In the data rows, 128 means zero.
Some points, each followed by its number:
[115 144 159 102 127 102 144 184 197 101  97 143 166  93 179 197  86 105 190 114  82 132 136 108 179 100 144 136  98 120 143 124] 0
[123 124 125 175 165 175 119  92  83 144 130 128  92 151 102 107 111 158  96 144 184 146 133 138  78 231 127 127 143 166 132 138] 1
[167 138 125  94 132 184 185 146  86 188 129 161 150 131 140 130 103 159 129 171 102 158 146 104 200  75 131 160  80 108 124 123] 2
[106 102  97 110  94  91  98  88  68  97 141  94  84 110  92  85 255 100  82  96 222  92  92  77  78  66  98 101 109  90  89  98] 3
[123 140 123 204 155 139 110 103  93 140 161 133 104 169 111 102 189 145  96 137 195 116 115 100  79 151 131 133 182 144 121 140] 4
[124 129 109 167 128 110  99 103  94 120 193 113  95 128 100  89 239 126  88 116 190  94  98 100  65 114 119 114 246 125 108 144] 5
[114 125  99 166 115 164 120 103  73 182 116 113  95 255 102 101 191 159  97 150 148 115  99  76  94  76 106 118  77  96  96 104] 6
[131 154 165 135 158 122 143 155 158 124 129 159 152 105 157 166 116 138 162 140 120 147 149 131 133 129 152 146 138 153 156 150] 7
[156 126 136 117 149 141 125 106 105 128 145 130 108  95 104 103  83 138 106 139 138 142 158 247  81 195 140 137 159 176 156 167] 8
[107 111 150  88 113  93 132 153 243  92  94 130 159  76 151 167  70  95 185 105  79 139 168 215 144 124 148 124 100 129 157 121] 9
[101 109 122  86  98  83 102  99 255  86  87 108 100  72 107 137  71  90 143  98  77 116 125 194  85 230 126 103 101 134 155 111] 10
[128 130 128 170 163 174 119  92  84 151 130 133  95 150 103 112 108 166 103 148 177 152 132 134  83 225 135 136 135 167 137 140] 11
[134 132 136 155 166 189 131 100  83 158 128 135  98 146 101 118 102 167 104 152 165 171 148 145  89 185 132 143 127 170 145 141] 12
[125 132 113 171 132 113 103 107  95 124 193 117  97 131 103  95 241 129  92 119 192  98 101  94  70 116 122 118 230 128 112 143] 13
[107 113 151  90 112  94 133 153 242  94  93 130 159  82 152 167  73  95 185 106  78 139 167 212 145 118 148 124  96 127 156 119] 14
[124 126 128 181 168 177 126 101  90 149 135 133  97 151  99 109 111 161 103 146 179 146 131 131  81 227 132 132 140 169 132 136] 15
[125 133 113 142 120  91  93 108 102 104 200 112 107  99 112  89 220 111  89 110 157  91 101  99  67 101 119 109 255 118 104 146] 16
Which point above is nearest to each new point by angle? Its number follows each.
[100  99  95 112  92  83  90  83  67  89 143  90  78 110  89  82 255  94  77  89 233  87  88  75  64  65  97  97 111  89  87  97] 3
[161 121 123 110 129 110 100  95  96 113 186 114 102  87  99  92 111 124  92 124 145 110 133 240  65 157 126 116 220 159 130 176] 8
[115 134 107 178 119 138 107 103  90 158 130 112  96 245 106  97 234 147  98 138 169 106  99  83  79  86 113 119  98 106 103 112] 6
[ 92 100 117  78 100  77  94  89 177  80  85 105  94  62  99 124  62  87 116  93  70 117 119 174  72 255 120 105 120 153 146 110] 10
[158 121 126 108 130 109 105 105 101 110 172 117 112  82 107  98  93 121 100 122 136 112 137 242  80 156 128 119 218 160 132 175] 8
[131 155 165 135 158 121 143 156 159 124 129 160 153 104 159 166 118 139 163 141 120 146 149 130 134 126 151 145 137 152 155 150] 7
[133 153 162 144 158 128 139 131 139 124 121 151 127 117 137 158 112 137 143 136 123 153 152 138 123 163 151 151 140 164 162 150] 7
[125 138 125 181 145 182 128 106  87 175 126 126 102 216 110 119 150 169 112 157 167 139 120  97  99 112 122 133  95 119 116 121] 6
[100 109 122  86  99  85 104 100 255  86  85 109 100  74 107 138  69  89 143  98  75 116 125 194  86 230 126 103 101 134 155 111] 10
[114 137 108 140 113 156 127 112  78 190 109 113  96 255 116 117 203 151 104 151 119 115  99  77 118  73 107 122  75  96  98 102] 6
[133 153 162 145 159 128 139 131 140 124 123 152 128 114 136 158 111 138 143 136 125 154 153 140 123 166 152 151 142 166 162 151] 7
[117 148 116 168 133 172 144 116  76 179 112 136 109 251 126 149 163 160 123 159 134 142 110  80 147  89 123 143  81 106 112 112] 6
[162 121 125 110 131 110 101  95  98 112 179 115 103  84 100  93  95 123  92 124 142 111 137 254  65 164 129 117 229 164 133 180] 8
[104 125 100 167 114 157 115 104  95 173 112 111  92 255 105 103 189 153  99 143 147 113  97  77  86  80 108 116  84  98  98 104] 6
[142 120 127 124 140 118 108  98  99 111 163 118  99  87  97  91  89 121  93 121 147 112 127 229  64 219 131 119 237 173 130 167] 8
